(in the rows, 128 means zero)
Rows swapped in pairs by one turn or mirror: which row each one swaps with
The rows were stretched afterwards, more along some directions than others.
Z_713: [137 137 141 122 104 151 138 121 134 128 149 171 141 131 134 142 140 125
 153 122 139 129]
Z_148: [158 117 150 144 140 131 107 122 115 125 145 133 143 119 161 155 146 131
 177 144 131 127]
Z_862: [156 124 135 119 131 119 152 134 129 130 136 137 123 154 157 123 146 142
 154 130 124 131]
Z_529: [120 128 124 157 108 132 143 129 125 145 146 186 127 135 136 149 112 130
 128  89 125 109]
Z_176: [127 141 168 153 142 129 159 124 106 120 125 153 159 115 151 168 131 118
 151 123 119 142]
Z_561: [169 107 124 136 116 123 130 111 147 143 149 151 133 152 140 122 127 123
 123 114 124 136]
Z_244: [138 122 139 147 165 117 149 137 137 139 124 148 139 124 166 136 151 105
 100 136  90 151]
Z_815: [132 119 113 141 126 142 154 127 123 132 148 184 146 122 164 142 141 118
 135 119 100 127]
Z_318: [127 126 146 131 143 107 147 118 167 127 126 114 143 131 142 132 139 134
  94 151 133 141]
Z_46: [119 116 111 159 107 129 140 130 127 144 163 179 129 144 146 152 103 135
 135 101 122 109]
Z_965: [135 126 137 141 147 100 157 111 172 153 136 131 123 146 133 135 134 126
  78 131 128 143]
Z_361: [131 139 134 120 125 139 118 133 132 133 142 157 128 130 141 137 154 138
 141 134 137 133]
Z_80: [143 141 170 145 169 106 162 144 113 124 105 136 140 125 160 162 148 132
 152 122 106 144]
Z_487: [120 120 136 147 119 102 126 121 113 120 148 140 149 134 160 138 105 149
 139 134 123 131]
Z_401: [117 132 122 137 145 142 163 123 130 154 146 176 116 126 151 127 145 114
 111 117 117 142]
Z_914: [119 144 143 122 152 121 114 144 136 125 124 141 120 118 143 138 162 144
 119 147 133 138]
Z_307: [138 123 118 130  93 149 144 115 138 142 162 156 127 146 150 117 121 135
 152 123 140 113]
Z_495: [138 136 161 145 112 147 148 137 135 130 132 179 109 138 129 143 127 135
 134  89 141 106]
Z_179: [142 132 149 144 119 152 149 134 150 127 142 164 113 134 130 149 133 123
 140  92 151 103]
Z_234: [110 131 154 172 176 121 148 135 125 145 130 150 139 105 182 155 148 111
 115 143  95 144]
Z_184: [117 128 147 134 128 108 127 115 118 128 144 127 135 128 154 116 118 144
 133 135 137 140]
Z_741: [124 125 130 141 101 162 148 110 129 144 160 149 134 137 160 124 119 125
 154 129 144 115]
Z_249: [144 123 146 157 147 123 152 113 143 178 152 157 111 142 145 159 136 116
 119 110 135 141]
Z_183: [132 124 142 133 147 111 158 114 169 153 130 127 131 142 137 128 135 126
  78 134 128 147]
Z_951: [121 137 143 132 139 112 141 115 126 147 139 133 115 135 146 108 129 140
 116 125 135 149]
Z_683: [147 115 142 141 160 109 133 137 137 143 122 152 135 128 164 137 157 113
 104 126  94 150]
Z_894: [149 125 119 123 111 134 150 121 140 144 153 144 121 152 152 115 134 136
 149 125 133 123]
Z_879: [124 121 141 151 137 100 136 108 135 125 133 134 133 134 141 145 112 141
 100 111 135 129]
Z_809: [117 126 116 160 109 126 145 126 128 142 160 187 129 137 148 154 104 138
 136 101 119 106]
Z_846: [118 138 134 130 142 131 155 112 132 160 150 156 109 133 142 113 134 121
 111 107 128 146]
Z_508: [105 133 144 140 173  99 110 140 130 126 123 125 122 119 148 149 148 149
  95 148 127 143]
Z_493: [147 138 179 144 157 114 164 144 109 120 116 149 137 127 155 163 139 134
 153 114 111 134]
Z_159: [120 142 161 155 154 113 160 130 104 123 121 146 162 116 156 169 127 126
 141 121 106 140]
Z_728: [144 130 168 139 163 108 155 138 110 123 122 134 147 125 169 155 142 133
 147 114 109 128]
Z_715: [101 139 143 145 170  87 111 129 132 125 122 127 128 106 150 143 138 156
  82 148 124 142]
Z_367: [132 128 114 136 136 143 162 130 128 137 144 182 135 130 155 145 142 116
 128 109  99 128]
Z_110: [120 133 148 135 138 106 131 112 121 134 141 122 133 131 154 119 117 144
 122 139 133 145]
Z_981: [113 143 153 130 168 108 111 139 134 128 120 135 116 118 146 152 159 149
 114 144 134 144]
Z_315: [157 136 165 119 125 146 116 126 142 108 123 135 124 126 135 121 149 135
 148 127 152 118]
Z_663: [134 124 139 130 136 116 164 116 168 151 125 129 131 145 130 134 140 115
  80 131 136 151]
Z_343: [116 135 140 133 144 133 150 117 128 155 144 148 108 132 147 111 132 130
 118 122 131 149]
Z_333: [138 122 138 153 151 111 149 112 140 180 151 152 119 142 142 152 135 117
 112 116 128 143]
Z_971: [153 135 161 119 116 154 121 133 143 111 120 134 124 127 133 124 146 129
 143 124 159 117]
Z_669: [126 126 137 124 133 115 152 127 150 114 130 136 159 129 159 139 142 126
 116 149 114 135]
Z_922: [117 135 124 135 134 126 158 119 128 165 142 169 108 134 144 113 143 124
  97 108 122 150]
Z_84: [152 129 160 135 136 129 114 125 117 110 129 125 151 118 158 146 147 133
 165 148 133 134]
Z_345: [ 96 128 152 171 170 125 136 132 118 139 134 143 145 102 174 146 135 116
 107 150 101 139]
Z_629: [162 116 126 134 138 125 139 130 137 150 134 161 134 141 161 127 151 111
 124 113 101 145]
Z_58: [103 128 156 171 171 135 146 133 126 137 139 146 139 101 177 154 138 115
 116 152 104 137]
Z_306: [150 118 147 143 115 154 134 132 137 139 142 167 110 140 129 129 135 128
 130  88 147 103]
Z_320: [138 125 141 157 155 122 158 115 153 178 143 147 116 136 142 152 136 116
 104 124 132 144]
Z_227: [109 130 139 154 169  85 122 116 135 133 136 131 122 122 152 148 129 152
  93 136 129 139]
Z_135: [122 139 146 121 151 122 117 142 136 127 129 149 119 123 140 140 164 149
 124 148 135 141]
Z_726: [119 134 149 129 138 110 137 115 123 143 139 141 117 132 151 109 125 142
 121 120 136 147]
Z_125: [157 131 138 128 137 119 153 131 129 129 141 133 128 147 161 128 145 141
 160 129 116 131]
Z_781: [125 145 169 148 144 132 157 121 114 118 133 147 163 113 151 168 131 115
 154 120 121 140]
Z_853: [150 133 163 128 137 137 112 129 130 106 121 119 140 117 150 132 154 132
 151 147 141 131]
Z_298: [138 122 128 151 163 107 134 130 140 138 135 150 141 123 170 137 143 119
 106 132  84 144]
Z_10: [136 143 147 141 121 152 152 138 143 139 122 172 111 134 131 140 135 129
 134  96 137 112]
Z_720: [147 136 159 152 165 125 170 140 114 124 132 143 142 130 170 163 139 123
 160 111 106 132]
Z_82: [129 118 131 151 125 102 135 100 137 132 142 142 140 136 146 144 109 144
 107 115 136 127]
Z_688: [129 135 134 122 126 137 119 134 136 133 141 157 120 129 138 132 157 135
 132 139 135 133]

Swapped with Z_46: Z_781
Swapped with Z_720: Z_179
Swapped with Z_184: Z_361
Swapped with Z_951: Z_914
Swapped with Z_728: Z_306
Swapped with Z_487: Z_713
Swapped with Z_922: Z_715

Rows swapped in pairs by one turn or mirror: which row each one swaps with
The rows were stretched afterwards, more along some directions than others.
Z_512: [110 142 123 155 120  84 129 162 132 128 111 162 116 102 112 127 104 108
 132 144 134 126 118]
Z_602: [120 165 110 124 115  85 107 162 140 140 108 130 172 147 120 156 100 138
 129 122 121  97  90]
Z_539: [130 130 133 145 161 120 124 152 133 143 140 171 107  85 100 126  74 111
 138 148 117 146  98]
Z_969: [134 119 113 138 149  99 153 128 142 141 139 150 121 124 153 152 105 132
 128 117 151 128 121]
Z_504: [131 125  96 125 140  97  94 157 153 153 128 124 159 127 122 193  99 127
 129 141 114  96  95]
Z_928: [130 125 127 135 147 103 118 123 124 139 118 130 154 135 129 159  93 133
 163 108 140 166  91]
Z_980: [136 131 155 117 145 119 135 117 124 134 122 156 157 118 123 138  96 152
 140 148 110 139 134]
Z_426: [125 118 119 135 129 116 102 125 116 153 120 111 119 118 119 141 111 117
 114 120 165 136 102]
Z_107: [145 119 110 128 129 102  99 164 123 138 124 129 167 116 127 138  84 132
 111 154 133 115 101]
Z_848: [154 165 123 151 135  55 116 145 144 121 117 131 136 107 100 177 120 121
 132 114  91 105 126]
Z_167: [131 123 108 130 136  50 115 153 162 111 121 129 168 133 122 147  93 124
  81 159 118  88 135]
Z_246: [118 136  93 121 150  69 117 180 151 122  97 159 139 129 128 161 101 104
 117 169 143  96 104]
Z_677: [147 140 117 155 113  83 102 152 130 143 126 159 160 102 120 118 100 107
 112 122 123 136  70]
Z_309: [127 131 119 121 125 118 147 154 137 149 159 135 107 147 128 151  91 121
 126 120 131 151 105]
Z_920: [112 168 118 100 135  79 102 199 113 123 106 163 149  98 132 139  96  93
 109 173 111 108  82]
Z_915: [117 169 109 112 140  95  93 189 139 143 133 129 143 133 112 165  96 143
 134 128 110 101  73]
Z_175: [134 132 135 137 120  46 141 159 131 121 116 122 131 127 106 163 101 163
 108 169 131 129 162]
Z_861: [129 148 140 150 150  70 138 151 158 122 116 158 160 135 113 135  41  95
 124 177 109 116 110]
Z_64: [138 139 120 125 135 106 145 160 147 122 123 132 140 130 120 155  99  96
 116 117 141  90  97]
Z_272: [148 129 119 121 149 108 130 115 152 148 139 174 122 111 118 124 103  95
 123 150 101 131 105]
Z_599: [119 124 107 104 135 115 139 158 136  98 175 140 113 134 145 187  95 151
  96 168 110 114 110]
Z_317: [143 129 123 119 143 112 125 130 143 158 113 153 166 123 104 117  89 138
 146 141 146 128 100]
Z_526: [129 134  94 110 140  88 111 137 146 149 120 138 125 109 124 170 105 133
 140 141 114 117 116]
Z_335: [138 154  98 127 107  67 110 163 114 126 135 152 167 118 151 164 114 128
 133 127 146 136  62]
Z_329: [115 115 120 139 116  83 112 160 155 159  99 133 175 156 137 130  81 122
 124 154 148 114  97]
Z_77: [136 161 103 117 122  93 102 171 152 122 163 140 127 119 143 155  83 110
 112 139 118  86  50]
Z_199: [122 148 102 112 155  87 114 184 169 136 144 149 120 111  83 142 112 112
 123 156 100 103  99]
Z_906: [130 124  99 130 139  90 118 139 132 133 130 169 134 103 120 169 109 125
 139 169 111 172 100]
Z_709: [117 141  95  84 145 101 101 167 105 137 106 139 156 136 123 141 109 118
 111 169 111 112 109]
Z_886: [143 116 119 117 145 125 133 121 104 161 140 155 112 122 132 159 101 159
 113 144 140 126 114]
Z_540: [141 138 128 144 126  87 113 137 144 123 113 161 164 143 132 147  83 143
 138 154 130 134  93]
Z_55: [117 164 108 124 112  93 107 158 138 137 114 125 168 143 123 153 110 141
 121 112 122 104  94]
Z_905: [143 123 118 136 129 103  94 156 118 150 106 122 164 116 118 137  81 129
 127 149 136 120 102]
Z_100: [132 138 141 110 137 101 117 178 104 133 101 143 116 103 121 147 119 134
 125 181 110 107 134]
Z_108: [106 144 105  78 155  88 111 185 123 110 157 162 113 116 119 141 111 120
  98 182 123 127 102]
Z_145: [159 156 144 131 128  54 106 167 112 152 112 156 141 100  97 114  89 109
 130 186 100 116 114]
Z_985: [139 130 117  99 143 105 138 145 122 121 156 163 118 104 156 174  95 134
 114 162 130 144  77]
Z_960: [128 123 111 104 130 115 134 166 134  98 174 137 114 125 146 181 100 145
  97 178 104 113 107]
Z_4: [116 118 127 139 149  87 150 136 148 149 100 141 144 138 109 160  69 133
 140 155 131 150 142]
Z_341: [135 122 119  96 144 109 137 144 123 125 149 161 114  98 149 169 106 141
 123 159 136 154  88]
Z_170: [139 133 133 134 125  93 124 157 123 162 118 150 122 103 121 116 120 129
 139 109 179 139  94]
Z_642: [156 123 102 122 144 101 131 156 169 147 133 133 124 132 100 186  97 143
 103 129 116 101 132]
Z_344: [156 166 130 119 136  72 136 183 140 129 137 161 139 122 122 127  72  89
 114 161 116  94 105]
Z_236: [136 139 112 160 125 100  96 135 158 151 101 138 139 109 116 119 129 108
 138 128 124 103  99]
Z_770: [129 153 144 150 137 107 107 159 110 183 108 163 127 102 123 142  94 113
 153 142 153 112  64]
Z_68: [117 112 125 139 147  87 156 133 147 156  96 141 148 138 118 157  69 136
 139 159 136 148 139]
Z_358: [124 145 104 138 153  97  98 121 163 149 149 155 149 125 123 161  83  99
 103 132 116 106  77]
Z_719: [141 142 116 157 120  87  96 155 126 145 126 155 155  97 113 123 102 110
 113 119 127 140  64]
Z_778: [130 140 128 137 127  97 126 163 143 111 131 164 154 124 137 168  85 113
 112 174 122  89 105]
Z_79: [130 151 122 143 130  30 123 172 161 125 121 158 153 100 103 161  87 130
 101 174  85 105 115]

Swapped with Z_358: Z_770
Swapped with Z_100: Z_167
Swapped with Z_928: Z_540
Swapped with Z_329: Z_980
Swapped with Z_719: Z_985
Swapped with Z_778: Z_504

